In the data rows, the value 500 means zero.
Some points, one per row:
[681 607 616 495 322 385 378 425 240 717 749 365 578 501 721 738 528 601 461 184 523 890 864 498 346 366 391 847 722 292 471 847 328 432 773 233 276 287 203 402 631 583 501 652 416 448   4 725]
[481 434 401 501 568 264 645 543 452 382 583 518 443 546 537 480 453 343 447 510 498 674 578 452 336 541 462 404 492 542 557 314 491 534 582 619 371 584 425 423 552 361 554 617 405 489 334 583]
[464 488 487 392 471 599 607 258 448 475 600 507 635 429 548 495 545 433 328 623 571 469 389 518 273 477 488 432 618 407 467 427 474 593 437 464 301 480 604 256 437 519 711 552 651 564 377 481]
[587 601 828 342 170 508 445 414 387 367 464 486 873 685 698 227 477 530 123 494 432 478 131 452 732 363 533 693 505 485 382 529 262 700 920 543   0 600 228 294 505 383 531 460 791 574 385 763]
[618 442 542 547 414 445 768 604 260 374 533 293 648 498 891 622 559 465 409 410 382 600 282 501 494 716 414 521 491 429 544 524 303 370 763 362 260 300 211 312 468 736 441 744 474 375  89 443]
[409 684 771 482 791 524 102 453 562 999 434 396 325 771 267 787 650 525 473 601 691 506 502 916 483 480 418 471 435 629 598 737 626 405 558 559 498 515 717 485 636 508 463 323 515 441 355 705]
[485 469 624 349 658 280 589 290 593 504 499 628 466 480 324 517 497 403 390 552 459 633 396 552 522 477 503 536 479 576 497 577 455 418 358 535 309 479 551 404 507 380 469 438 625 366 470 552]
[423 527 431 538 549 483 574 453 499 394 546 538 409 356 464 533 429 392 583 450 538 637 478 531 569 442 488 535 533 638 639 571 520 652 318 478 523 597 559 422 370 631 540 422 404 506 426 471]
[308 414 250 404 381 603 525 719 617 361 555 485 622 489 606 499 417 549 695 527 448 517 532 461 725 494 532 503 388 616 478 378 609 395 446 564 577 597 536 599 389 408 574 408 672 666 678 413]
[370 645 393 480 550 600 199 566 562 634 535 509 454 457 496 178 574 729 575 484 573 456 491 454 428 357 482 281 563 384 575 602 416 549 588 677 504 604 417 549 356 721 677 601 590 530 449 653]
[573 463 458 449 410 410 412 308 492 528 509 497 559 432 431 569 560 385 343 498 433 493 500 617 473 507 543 547 465 491 497 368 454 412 382 501 455 563 557 366 590 513 716 712 437 557 382 489]
[516 437 458 469 551 325 709 646 490 359 441 528 451 490 400 521 418 386 552 361 453 606 470 568 572 550 573 508 493 340 543 395 586 627 384 569 545 595 594 589 531 547 547 618 343 520 540 562]
[254 414 467 540 316 556 554 821 479 446 581 560 617 466 666 381 509 435 462 502 529 580 385 270 716 558 577 497 469 412 639 407 449 457 381 787 446 373 408 542 561 404 441 376 632 569 697 362]
[337 394 404 695 453 597 299 585 551 474 346 519 535 420 569 215 513 559 615 513 576 328 298 474 589 596 621 431 604 513 330 603 554 475 511 681 573 538 486 515 681 506 368 185 262 515 503 570]
[331 413 386 423 403 468 287 499 430 364 396 546 459 476 280 491 447 490 697 550 604 184 328 602 563 559 528 580 674 594 559 477 386 615 551 600 520 447 483 662 748 569 413 341 559 621 848 642]
[532 407 477 551 504 283 634 571 530 412 587 546 604 389 621 434 425 421 407 411 460 583 370 439 463 615 431 496 534 515 539 408 478 484 507 465 463 440 566 480 326 473 469 660 476 279 306 582]
[504 547 488 414 436 485 770 471 386 382 660 398 369 520 522 363 507 443 580 510 457 633 399 695 345 340 453 459 594 599 449 505 388 416 466 432 377 552 409 462 559 449 402 700 492 438 499 508]
[709 584 580 542 700 474 590 455 522 450 418 550 528 503 406 555 487 510 584 473 509 427 424 455 345 378 565 489 446 648 515 465 619 673 484 501 559 467 620 463 180 579 505 462 456 571 701 540]
[540 501 516 564 478 581 219 620 397 374 511 450 396 470 589 385 504 595 561 548 573 405 601 519 404 426 506 492 506 581 443 631 581 469 488 619 609 454 513 398 440 646 761 562 383 371 529 535]
[515 462 373 525 542 542 406 732 470 466 616 459 465 438 503 515 542 469 557 537 529 453 496 505 544 446 552 522 514 454 452 445 524 609 521 442 709 451 563 590 394 585 631 533 530 450 476 610]
Here are 31 more points, each followed by its number:
[350 480 460 445 226 407 339 366 635 606 552 498 673 721 187 376 484 355 282 468 514 218 543 558 578 409 367 535 642 482 385 446 545 536 695 508 559 576 499 425 509 459 681 518 447 395 553 645] 0
[528 508 437 594 459 571 519 663 543 411 427 525 473 429 489 409 498 392 439 442 457 557 440 477 509 448 558 491 569 612 644 533 460 601 367 512 527 501 558 473 473 520 491 523 363 329 451 401] 1
[505 662 569 368 826 367 852 485 606 445 461 330 365 438 471 665 443 556 473 607 434 940 529 626 400 423 530 672 597 572 566 525 432 491 392 306 568 478 408 426 590 613 400 661 540 410 497 503] 2
[549 443 475 519 484 678 531 521 696 501 571 535 487 449 512 752 404 411 444 414 534 810 511 420 579 638 368 467 603 437 506 627 462 560 408 357 360 501 461 503 542 477 415 601 625 271 215 550] 3
[576 522 648 674 320 506 102 555 585 372 300 484 395 474 237 641 487 567 577 472 568 252 916 501 309 145 621 608 367 385 542 603 598 482 389 460 705 521 595 578 358 531 559 142 440 612 623 269] 4
[393 506 553 448 616 272 602 328 624 630 450 549 487 542 334 556 526 493 367 588 524 480 225 542 597 602 459 388 406 431 518 408 543 518 296 517 583 516 527 448 618 390 545 534 580 361 522 526] 5
[629 678 561 366 968 324 569 397 529 801 609 422 635 653 334 617 521 587 427 583 569 527 396 528 188 493 534 449 374 568 529 609 567 295 545 508 447 402 589 700 268 524 343 451 616 670 508 508] 6
[564 524 431 466 327 393 544 268 526 571 554 595 479 508 401 535 582 467 363 509 581 289 538 405 380 440 540 366 605 394 345 476 437 467 417 476 527 466 470 370 384 375 644 634 679 567 297 617] 7
[342 507 523 464 426 465 681 167 458 278 715 488 385 397 557 578 541 404 624 593 520 525 470 501 501 579 490 427 558 367 460 331 332 517 519 385 418 511 247 453 572 466 508 680 440 229 319 552] 8
[564 500 449 472 467 644 595 563 424 528 549 459 341 518 534 634 462 602 708 342 574 590 661 481 458 308 459 476 533 287 611 621 517 633 433 399 528 403 599 520 424 540 603 528 365 542 460 560] 9
[728 550 520 528 475 590 591 412 669 466 499 508 324 322 461 504 499 646 495 539 556 506 372 539 405 515 555 600 460 562 531 524 583 455 554 528 657 493 673 547 147 548 550 530 497 303 715 346] 10
[314 450 483 449 843 288 694 397 514 580 578 505 252 690 424 547 351 563 549 699 499 592 456 610 585 718 588 457 441 545 580 303 468 442 493 525 341 572 274 466 972 487 369 617 537 458 743 502] 11
[385 522 601 495 447 578 505 590 415 349 625 613 603 485 516 480 510 413 416 447 352 503 552 531 519 295 470 377 433 630 542 458 381 496 525 392 450 428 474 357 645 534 579 479 397 510 206 352] 12
[475 486 363 674 454 302 629 527 590 475 383 520 362 438 543 489 467 528 531 633 448 364 545 502 576 494 550 397 406 310 576 428 501 649 438 565 788 561 677 518 388 466 472 429 396 565 502 404] 13
[657 593 575 359 272 666 826 341 299 530 711 467 802 624 679 500 747 630 340 394 483 759 406 448 542 535 346 715 679 399 289 597 222 559 801  39 209 466 474 389 635 674 540 515 681 364   3 764] 14
[365 493 477 730 654 566 697 605 409 339 483 515 380 532 372 384 375 475 601 528 496 576 586 374 542 409 589 288 593 452 555 412 566 570 487 634 562 680 524 614 415 481 397 333 467 557 572 700] 15
[536 430 424 491 483 935 420 775 701 642 584 521 616 490 579 350 563 391 596 225 385 532 582 383 478 590 515 407 445 623 493 363 604 391 333 496 701 356 521 812 406 337 409 521 575 530 688 256] 16
[465 536 543 443 789 453 580 378 534 674 499 447 499 454 505 694 486 366 477 447 475 661 194 434 447 739 443 481 450 529 546 307 448 282 566 548 482 409 670 512 479 373 399 515 544 617 478 395] 17
[485 464 456 356 299 368 592 605 415 453 527 453 809 564 506 299 584 636 268 503 463 268 235 533 669 669 319 450 536 604 403 339 418 351 532 591 627 379 790 440 477 482 708 624 619 654 338 472] 18
[350 388 439 527 434 521 401 629 390 353 437 509 546 449 572 526 444 487 723 468 615 423 525 576 360 644 559 362 510 465 487 477 543 538 447 667 536 559 452 490 501 445 448 384 367 445 616 532] 19
[577 414 499 740 526 509 480 412 505 745 432 533 212 425 632 794 488 568 584 397 461 436 813 545 333 452 469 429 675 454 501 595 481 557 362 439 635 474 477 360 358 534 582 665 540 336 537 478] 20
[359 421 471 506 512 495 841 346 338 314 569 541 497 573 352 557 501 475 498 648 502 444 256 512 504 590 537 451 567 698 465 391 380 400 524 531 515 535 380 433 454 549 555 512 708 308 490 349] 21
[357 447 441 546 584 384 458 609 422 416 481 514 595 570 384 383 453 656 661 512 476 724 625 579 550 669 565 506 614 424 475 522 564 608 460 535 606 549 609 679 657 606 416 561 410 539 630 486] 22
[366 446 343 471 529 552 265 773 697 719 323 621 699 475 450 226 591 676 454 463 546  41 594 453 734 640 483 346 509 311 445 744 763 544 568 596 783 550 829 611 567 525 464 506 481 771 604 320] 23
[371 420 601 497 445 481 515 424 496 482 630 570 709 394 548 525 550 393 366 525 443 483 243 442 584 367 374 397 573 615 407 293 424 403 600 347 393 559 427 410 576 513 518 453 531 462 420 393] 24
[339 536 613 429 718 390 674 404 712 628 462 606 507 509 350 516 577 383 349 611 571 406 528 626 597 406 370 405 375 548 381 574 625 349 350 493 383 535 522 599 645 383 604 342 617 622 480 397] 25
[593 579 486 362 405 585 463 457 605 683 599 485 364 514 324 565 575 611 451 386 474 609 599 601 455 405 524 389 561 566 578 546 473 483 457 593 681 542 769 435 523 462 430 577 685 402 774 630] 26
[775 582 486 789 611 370 578 590 532 363 301 474 259 359 696 544 550 606 403 649 406 408 596 378 265 745 607 592 341 673 594 685 554 355 587 483 741 268 510 566 251 581 434 499 472 659 569 448] 27
[581 395 468 647 177 440 366 577 614 303 561 452 535 315 507 535 502 579 613 544 585 549 548 445 627 689 390 509 522 358 447 555 497 694 751 551 469 458 318 605 272 735 398 578 428 630 287 565] 28
[577 548 610 452 479 381 793 520 323 477 559 591 350 536 482 575 500 537 380 562 609 567 687 391  36 455 399 393 369 396 327 605 481 136 513 285 425 552 345 761 379 515 751 226 588 548 408 213] 29
[233 401 621 484 791 283 538 392 609 398 515 552 547 493 545 553 435 328 430 554 466 618 385 438 683 581 571 517 359 586 548 501 536 496 390 557 393 648 528 419 586 373 440 609 549 464 542 529] 30
Which three of these numbered points are nearest to each point below, looking only along the 5 directions in which the first points spread most? Their numbers follow each, nearest first.
[456 496 469 457 342 631 466 570 257 465 547 332 386 500 773 460 393 662 612 433 495 602 805 603 656 672 414 646 445 390 522 542 574 657 568 215 367 482 427 574 512 616 508 507 351 502 615 520] > 28 9 12
[443 507 426 576 720 438 517 531 473 451 463 577 426 361 320 483 471 613 653 480 518 421 500 468 456 458 561 426 483 526 570 414 538 802 396 549 631 544 406 480 354 433 452 475 399 394 573 342] > 13 15 10
[915 477 572 330 674 400 299 196 427 665 483 385 677 999 630 618 542 497 419 266 383 417 623 505 739 528 383 728 628 320 553 896 420 567 770 338 165 368 284 456 336 467 676 722 656 728  74 744] > 14 3 7
[592 521 338 660 416 511 157 537 470 537 417 682 414 361 570 435 430 471 664 751 679 222 670 552 502 580 462 335 563 395 515 386 627 733 647 618 504 493 393 554 792 618 439 425 590 642 730 779] > 23 4 19
[461 497 440 600 769 294 448 479 467 302 300 571 549 556 635 437 532 484 509 511 419 493 592 429 473 609 583 441 524 604 529 534 624 460 534 371 511 524 561 464 386 516 396 583 388 627 639 513] > 1 13 15
[449 490 493 315 689 500 488 299 621 742 482 595 594 432 274 371 623 582 487 462 654 284 327 385 777 452 552 373 607 437 428 551 525 382 532 774 248 468 512 547 519 541 584 393 673 596 247 502] > 0 26 25
[581 526 432 603 472 637 487 473 448 295 375 497 506 613 293 585 504 380 684 391 541 418 460 557 509 421 481 560 515 509 462 509 528 641 386 523 638 458 640 530 326 579 507 449 336 537 583 547] > 13 15 10
[448 516 582 447 535 445 575 280 871 898 434 557 525 426 294 366 567 536 434 561 599 319 500 607 710 478 598 543 417 641 460 521 520 515 381 434 483 615 640 519 641 479 428 615 543 516 571 355] > 25 5 26
[622 595 729 544 415 789 110 775 689 624 372 641 265 387 585 372 600 519 336 553 524 245 999 480 423 200 607 428 206 570 428 588 568 322 427 600 725 492 426 522 748 478 417 365 578 520 444 296] > 4 23 26
[430 506 469 582 480 744 476 574 556 542 411 531 503 488 576 578 545 371 541 351 477 411 851 474 491 343 450 527 462 539 592 510 595 366 311 479 369 602 568 674 510 418 425 549 462 385 687 290] > 22 1 19
[454 423 533 405 664 573 703 446 580 450 542 428 468 464 668 710 397 580 394 542 564 693 716 536 419 568 527 559 532 570 530 540 508 373 406 517 585 458 202 494 658 412 293 665 482 547 247 596] > 3 8 2
[399 511 444 537 503 574 331 338 493 570 601 405 697 688 601 464 566 339 424 408 497 582 453 424 459 499 536 647 454 520 494 452 371 623 564 549 317 604 507 608 430 452 427 545 355 446 253 540] > 12 24 3
[865 478 504 170 275 752 567 450 173 683 488 483 575 707 689 542 662 740 330 531 444 722 292 746 808 474 315 508 662 563 419 634 439 652 952 277 515 424 654 402 652 513 800 818 379 427 235 791] > 14 12 7
[622 532 356 537 289 457 475 492 564 318 455 502 324 424 385 548 461 406 617 525 517 459 362 532 375 311 457 535 696 416 545 569 550 687 453 663 550 622 412 455 325 577 531 592 334 526 539 551] > 10 1 27
[521 455 405 501 599 539 536 401 559 449 511 479 539 573 631 355 531 360 429 502 509 488 426 561 531 599 566 490 446 400 567 435 368 493 684 392 434 467 545 487 440 392 660 540 422 466 365 494] > 12 24 7
[629 642 297 399 320 436 274 472 689 545 472 608 707 342 377 353 472 417 468 515 435 223 600 401 367 540 434 250 563 523 316 614 605 474 781 375 613 457 578 622 583 357 522 597 647 885 529 525] > 0 18 1
